In the data rows, 128 means zero.
Some points:
[125  81 130 122 137 119 136 101 135 152 120 108 124 116 104 114 123 124
 134 111 125 159 142 133 129 146 124 152 137 123 124 115 117 129 155 159
 120  92 142 131 108 115 109 129 161 108 123 140 138 151  97 140 197 146
 115 111 116 137 141 139  68 169 120 175]
[144 162 136 132 105 101 102 135 151 108 134 145 142 125 126 140 122 112
 126 114 102 124  83 115 114  98 122 130 193 113 128 145 131 162 129 116
 139 120 135 126 152 128 139 125 138 140 158 102 122 104 121 123 148 139
 138 128 111 144 128 104 129 111  90 131]
[143 116 149 113 182  97  93 115 114 158 138 151 121 100 134 139 128 166
  81 113 112 145 170 118 163 141 195 125 136 130 130 109 114  95 129 147
 124 129 120  85 168 108 163 138 140  56 130 141 164 140 170 149 172 144
 134 132 132 146 142 160  97 141 135 135]
[135 165 157 154 167 133 130 103  99 136 108 102 159 114 130 156 125 171
 131 164 127 133 103 119  94 135 165  49  36 168 121 102 137 136 166 151
 159 105 110  83 107 146 112 137 129  84 130 158 122 128 167 129 179 111
  91  99 141 121 128 166 144 158 140 113]
[103 152 104 122 105 110 105 137 147 135 120 163 128 119 138 159  99 114
 154 173 112 148 138 125 106 144  97 178 173 103 138 123 154 133 120 133
 133 125 161 170 149 125 164 144 128 129 137 177  95  96 124 100 111 157
 143 148 107 119 112 103 101  97 132 148]
[139 110 160 104 107 105 143  90 133 119 125  95 139 152 137 181 173  92
 100 166 162  91 131 119  86 153 150  36  90 153 166  91 146 127 146 126
  86 120 138 111 124 123 106 118  69 146 137 121 101  82 189 116  46 107
 173  83 122 138 107  96 171  93 101  71]
[137 117 148 117 113 128 129 108  95 111 139 111 133 149 130 134 129 106
 183 146 120 129 130 134 117 158 146  68 141 137 156 154 127 113 127 124
 114 162 147  97 133 112 143 119 136  87 132 109 132 172 113 109 126 132
  83 110 162 136 144 141 139 146 120 133]
[131 126 116  94  94 141 139 129 117 111 114 115 119 119 149 122 144 134
 153  57 125 111 161 178 145 145 110  97  69 153 147  99 143 131 101 147
 158 154 132 135 117 103 144 142 147 143 110 132 162 124  71 128 136 140
  85 113 155 138 168 101 155 111 105 163]
[132 105 144 116 131 168 124 149 108 139 146 130 132 153 166 131 146 163
 146 127 151  98 128 121 167  68 134  95 103 154 117 173 114 150 138 136
 105  96 107 151 109 133 142 113 117 133 132 128 145 155 172 113 134 130
 104 157 116 106 141 117 122 115 129 145]
[ 99  46  89 102  78  65 123 112 167  89 122 165 102  72  93 199  90  66
  55  71 120 127 162 106   0 167 124 169 179 157 148 156 135 172 103 138
  94 181 109 135 141  97 176 159  97 161 173  97  20  87 144 145  89 144
 159 147 103 174 101  98  93  65  97 229]
[104 107 118 110 115 129 128 118 126 126 128 134 102 123 141 106 133 116
  90  78 142 158 134 139 169 114 130 117 238 117 143 171  80 118 118 143
 139 102 100 115 161 119 102 128 153 114 123 136 135 129 151 113  51 101
 142 141  92 133 118 110 143  90 127 113]
[132 177 136 135 132 121 145 128 114 168 100  68 127 166 118 115 142 130
 132 119 141 132  95 143 108 159 150 133  60 125 118 124 145 137 112 136
 171 142 139 150 124 113 113 131 116 123 120 113 158 126 117 170 161 144
 105 110 144 127 124 148 112 147 129  92]
[119 185 143 135 165 100  98 157 100 121 134 120 114 103 128 108 141 155
 105 180 108 146  99 144 106 138 159 134  99 135 118 129 113 123 145 171
  74 126 105 123 140 146 125 159 158  73 129 155 155 152 152 146 126 121
 143  96 121 115 107 177  96 158 138 152]
[137 190 130 154 152 102 153 150 111 156 130 126 122  93  86  94 132 186
 131 178 108 155 141 135 135 112 109 162 148 100 100 123 143 128 154 100
 186 104  98 130 162 146 130 137 168 134 123 165 127 155 142 167 203 138
 165 128 137 123 116 127  59 174 164 151]
[148 105 185 118 154 124 158 149 114 128 115  90 157 135 176 129 154 165
 140 174 117 123 116 124 106 152 167  81  70 144 119  83 137 146 127 115
  97 129 135 113 139 169 139 116  98  56 171 153 166 142 194 144 141  92
  97 108 147 136 118 151 159 174 141  83]
[127 238 136 144 147 144 145 107  95 145 106 110 143 127  92  95 135 175
 161 170 152 147  76 142 128 135 135 174  29  83 122  88 140 136 126  80
 124  55  93 143 123 166 128 131 102 105 146 141 111 121 132 117 171 124
 150 110 170 120 127 124 107 196 135 155]
[139 105 118 131 139 121 137 127 128 155 148 125 142 123 139 110 146  96
 153 113 136 114 138 122 124 147  75  84 126 121 136 155 149 117 111 153
 133 156 144 157 124  98 136 125 117 163  93  97 160 123  66 123 123 100
  67 141 119 155 131 138 134 125 148 143]
[155  48 136 122 122  88 111 168 125 114 136 139 123 140 156 128 131  92
 115  66 126 124 145 100 168  87 168 129 228 218 150 178  80 111 115 105
 126 197 133 102 132  74 126 124 154  78 141 154 168 161 158 102  39  89
 110 136  97 140 127 147 147 113 121 125]
[151 120 149 126 121 176 139 109  96 135 136  93 147 143 175 165 148  85
 111 149 148 101 139 146 126 150 161 105 134 105 137  76 124 119 139 129
  95 124 118 119 127 110 109 108 122  91 135 117 130 129 178 117  27  97
 159 127  84 118 117 122 227 123 125  91]
[101 138 124 108 115 129 145  90 171 117 141 161 139 163 110 140 113  85
  97 150 133 122 110 106  71 140  56 138  80 116 112 103 175 142  98 105
 164 134 129 154 103 120 130 127  83 124 135 102  75  99 132 142 108 163
 167 141 141 125 129 101 130 131 144 160]
[125 125 126 145 128 153  99 134  93 127 126 151  85 116 111 112 120 135
  96 144 146 135 147 163 144 100  69 164 147 112 116 133 112 112 178 114
 141 112 120 150 139 135  97 123 151 145 137 137 130  98 141 125 122 145
 139 163 130 140 114 124 138 113 124  88]
[148 111 143 129 159 137 130 158 137 126 128 101 157 156 161 130 163  88
 166  79 110 109 162 127 124 146 157  85 103 134 159 128 139 143 116 150
 111 164 112 103  75 121 146 131 115 149 129 104 157 160 136 120 106 117
 135 107 161 150 151 177 197 121  97  97]
[143 125 151 135 166 156 119 130 108 125 128 103 102 125 170 137 126 143
 131 123 111 133 162 107 134 107 174 146 128 157 134 155 119 127 120 153
 127 144 143  80  95  89 142 152 149  93 142 150 140 159 132 129 113  98
 150 125 132 146 133 170  97 137 136 114]
[111  70 123 128  98  88 114 158 133 104 126  97 137 133 185 160 126  98
 107 121 115  87 139  97 109 133 109  76  92 133 144  96 147 145 129 129
  70 167 159 113 119  90 139 105 113 142 157 111 118 157 143  81  59 109
 118 113 134 138 138 113 128 110 114 118]
[119 126 108 115 134 114 118 113 162 125 128 159  98 111 113 126 104 103
  94 135 122 141 132 105 111 117 123 163 118 137 111 127 138 151 121 144
 125 183 110 123 138 118 155 126 121 156 135  95  84 124 140 120 126 129
 124 130  95 122 128 102 151  71 103 158]
[ 96  60  90 133 105 152 147 105 161 192 143 104 110 101  74 110 136  39
 196   0 126 164 154 163  88 185 102 117  68 102 156 119 145 103 111 124
 145 141 150 222 157 146 148 154 149 166  92  76 124 107  19 143 210 150
  98 105 144 175 180 122 109 100 154 182]
[122  81  94 152 101 141 119 108 193 113 127 153 115 131  67 112  84 124
 117 116 111 129 104 124 130 101  94 181 133  89 117 121 119 147 117 130
 153  99 123 141 136 150 146 136 136 170 121 167  70  77 116 152 148 154
 119 141 137 113 121  93  62 112 153 169]
[132  88 119 131 117 136 152 130 124 116 119 161 124 127 121  99 137 155
 141 130 134 143 120 120 175  99 154 170 220 140 119 136 127  91 135 151
 124 100 142 128 101 102 141 130 142 122 124 123 157 124 135 124 117 131
 158 110 107 112 136 145 122  95 122 114]
[121 148 115 129 146 102 142 171 161 113 140 143 109 155 134 102 110 146
 156 143 138 110 150 139 164  58 119 157 147 179 147 148 104 119 127 139
 112 137 135 115 196 126 129 119 129 146  97  95 135 151 144 143 120 114
 125 153  86 129 143 133 150 148 135 107]
[117 191 140 154 131 176 135 162 112 124 119 147 112 113  91 107 117 150
 142 161 149 126  59 138 164 121 130 156 107 103 111 101 127 107 146 135
 141 107 100 119 142 158 108 130 156 120 104 151 119 133 118 137 209 120
 147 148 127 101 102 133  78 134 161 104]
[134 128 135 136 140 125 165 154 105 124 132 116 139 132 143 154 145  90
 142 138 128 117 119 118 130 139 137 132 114 170 138 145 126 124 109 122
 118 145 149 108 136 131 147 103 124 165  89  81 156 137  86  94 104 137
  90 106 121 117 154 101 138 138 112  80]
[143 122 137 106 112 137 110 129 124 104 129 126 158 188 155 166 163 133
 100 102 130 108 139 102 107 151 161 107  98 143 131 137 113 110 160 119
 104  97 190  88 111 118  95 128 129 152 136 104 150 168 151 104  49 106
 116 115  97 133 118 131 181 109 112  82]
[119 116 115  95  74 168 112 115 137 108 114 135 132  93 118 137 111 121
  70 158 153 145 125 110 150 135  83 102 139  79 131 112 127 139 154 107
 154 143 114 169 147 141  95 145 114 112 140 117  74  79 134 146 108 152
 188 100 101 127 125 110 185 112 129  96]
[116 135 106 112 137 135 134 146 141 115 131 140 149 151 114 156 133 101
 132 115 117 120 111 109 141 135 123 115 118 143 121 120 142 139 140 137
 118 163 139 118 108 118 145 105  89 181 168 179  94 119 143 112 101 114
 104 135 129 131 109 127 136 135 130 123]
[118 157 116 140 121 131 122 127 152  98 125 118 153 141 117  98 131 166
 151 180 145 116 107 167 154 122 116 105  54  74 117 140 135 116 146  70
 123 107 140 151  42 159  86 116 101 131 117 118 137  77 133 126 143 130
 140 158 152  92 103  95 145 137 162  99]
[125 142 108 131 111 117 125 136 117 146 130 119 136  90 158  94 106 110
 101  94 103 180 164 142 128 117 165 148 189 141 132 145  78  82 110 128
 132 114 127 145 142 117 155 136 175 116 117 171 121 161  67 154 182 150
 129 149 128 141 135 167  90 101 117 184]
[137 150 141 140 120 137 120 143 150 138 153 149 131 170 137 117 137 199
 158 184 136 110  76 146 151 141  99 139 112  84  83 137 130 130 112 107
 193 100 115 127 118 144  98  94  96 164 111 148 109 125  98 115 127 115
 149 133 154  98 113 111 132 146 107 127]
[125 139  78 137 159 132 159 135 118 156 137 150 110 109 100 100 133 152
 158 118 103 134 155 134 156 127  92 175 135 108 126 143 148 120 114 135
 115  92 120 145 149 152  88 143 141 107 125 101 141 105  73 151 192 148
 112 124 161 124 120 124 110 133 144 134]
[141 188 135 154 113 148 123 123 136 122 130 110 128 144 109 134 108 180
 175 111 141 124 100 140 168 115  85 100  99 114  91 142 135 149 105  99
  99 109 110 125  98 158 101 128 113 167 117 114 159 126  73 130 110 135
 127 139 160 113 129 112 130 154 134  83]
[112 115 107 107 134 129 113  94 152 129 132 167 118  91  79 112  99 104
 109 170 127 139 126 123 126  88 101 199 234 124 116 142 114 122 111 137
 161 162 129 128 162 131 139 135 179 153 131 133 128 130 136 122 132 147
 131 176 138 113 131 118 115 122 136 164]
[134 152 141 158 155 124 100 117 122 132 108 140 113  98 131 110 109 173
  93 120 142 135 165 127 126 132 157 172 247 124 120 124 109 116 127 113
 137 102 121 141 121 152 121 143 135 129 120 147 148 137 131 136 205 132
 131 134 148 100 123 163 109 190 131 153]
[137 115 142 149 136 137 137 107  92 112 132 137 143 164 160 136 128 131
 141 125 124  82 118 107 141 118 151 111 105 127 127 131 139 160 131 119
 133 134 136 109 101 166 115  86  88 142  86 115 140 147 139 120 106 125
 116 144 116 112 142 139 137 121 120  94]
There is one direction along which these points spread out most. Take the direction at right angles to it along which they spread out most. Then take the direction at right angles to both along which they spread out most. Go by this last direction. For each point below, how far along it does it lie, from 0 to 99? The average is 50, and the first point in the table lies past the average. One standard deviation of the points above along it is 16.
[132 105 144 116 131 168 124 149 108 139 146 130 132 153 166 131 146 163
 146 127 151  98 128 121 167  68 134  95 103 154 117 173 114 150 138 136
 105  96 107 151 109 133 142 113 117 133 132 128 145 155 172 113 134 130
 104 157 116 106 141 117 122 115 129 145] >> 57
[144 162 136 132 105 101 102 135 151 108 134 145 142 125 126 140 122 112
 126 114 102 124  83 115 114  98 122 130 193 113 128 145 131 162 129 116
 139 120 135 126 152 128 139 125 138 140 158 102 122 104 121 123 148 139
 138 128 111 144 128 104 129 111  90 131] >> 50
[119 116 115  95  74 168 112 115 137 108 114 135 132  93 118 137 111 121
  70 158 153 145 125 110 150 135  83 102 139  79 131 112 127 139 154 107
 154 143 114 169 147 141  95 145 114 112 140 117  74  79 134 146 108 152
 188 100 101 127 125 110 185 112 129  96] >> 35
[132  88 119 131 117 136 152 130 124 116 119 161 124 127 121  99 137 155
 141 130 134 143 120 120 175  99 154 170 220 140 119 136 127  91 135 151
 124 100 142 128 101 102 141 130 142 122 124 123 157 124 135 124 117 131
 158 110 107 112 136 145 122  95 122 114] >> 71
[116 135 106 112 137 135 134 146 141 115 131 140 149 151 114 156 133 101
 132 115 117 120 111 109 141 135 123 115 118 143 121 120 142 139 140 137
 118 163 139 118 108 118 145 105  89 181 168 179  94 119 143 112 101 114
 104 135 129 131 109 127 136 135 130 123] >> 41
[111  70 123 128  98  88 114 158 133 104 126  97 137 133 185 160 126  98
 107 121 115  87 139  97 109 133 109  76  92 133 144  96 147 145 129 129
  70 167 159 113 119  90 139 105 113 142 157 111 118 157 143  81  59 109
 118 113 134 138 138 113 128 110 114 118] >> 40
[135 165 157 154 167 133 130 103  99 136 108 102 159 114 130 156 125 171
 131 164 127 133 103 119  94 135 165  49  36 168 121 102 137 136 166 151
 159 105 110  83 107 146 112 137 129  84 130 158 122 128 167 129 179 111
  91  99 141 121 128 166 144 158 140 113] >> 50
[134 128 135 136 140 125 165 154 105 124 132 116 139 132 143 154 145  90
 142 138 128 117 119 118 130 139 137 132 114 170 138 145 126 124 109 122
 118 145 149 108 136 131 147 103 124 165  89  81 156 137  86  94 104 137
  90 106 121 117 154 101 138 138 112  80] >> 46
[125  81 130 122 137 119 136 101 135 152 120 108 124 116 104 114 123 124
 134 111 125 159 142 133 129 146 124 152 137 123 124 115 117 129 155 159
 120  92 142 131 108 115 109 129 161 108 123 140 138 151  97 140 197 146
 115 111 116 137 141 139  68 169 120 175] >> 56
[139 110 160 104 107 105 143  90 133 119 125  95 139 152 137 181 173  92
 100 166 162  91 131 119  86 153 150  36  90 153 166  91 146 127 146 126
  86 120 138 111 124 123 106 118  69 146 137 121 101  82 189 116  46 107
 173  83 122 138 107  96 171  93 101  71] >> 30
[137 150 141 140 120 137 120 143 150 138 153 149 131 170 137 117 137 199
 158 184 136 110  76 146 151 141  99 139 112  84  83 137 130 130 112 107
 193 100 115 127 118 144  98  94  96 164 111 148 109 125  98 115 127 115
 149 133 154  98 113 111 132 146 107 127] >> 40
[155  48 136 122 122  88 111 168 125 114 136 139 123 140 156 128 131  92
 115  66 126 124 145 100 168  87 168 129 228 218 150 178  80 111 115 105
 126 197 133 102 132  74 126 124 154  78 141 154 168 161 158 102  39  89
 110 136  97 140 127 147 147 113 121 125] >> 87
[134 152 141 158 155 124 100 117 122 132 108 140 113  98 131 110 109 173
  93 120 142 135 165 127 126 132 157 172 247 124 120 124 109 116 127 113
 137 102 121 141 121 152 121 143 135 129 120 147 148 137 131 136 205 132
 131 134 148 100 123 163 109 190 131 153] >> 76
[137 190 130 154 152 102 153 150 111 156 130 126 122  93  86  94 132 186
 131 178 108 155 141 135 135 112 109 162 148 100 100 123 143 128 154 100
 186 104  98 130 162 146 130 137 168 134 123 165 127 155 142 167 203 138
 165 128 137 123 116 127  59 174 164 151] >> 63
[119 185 143 135 165 100  98 157 100 121 134 120 114 103 128 108 141 155
 105 180 108 146  99 144 106 138 159 134  99 135 118 129 113 123 145 171
  74 126 105 123 140 146 125 159 158  73 129 155 155 152 152 146 126 121
 143  96 121 115 107 177  96 158 138 152] >> 68
[131 126 116  94  94 141 139 129 117 111 114 115 119 119 149 122 144 134
 153  57 125 111 161 178 145 145 110  97  69 153 147  99 143 131 101 147
 158 154 132 135 117 103 144 142 147 143 110 132 162 124  71 128 136 140
  85 113 155 138 168 101 155 111 105 163] >> 36
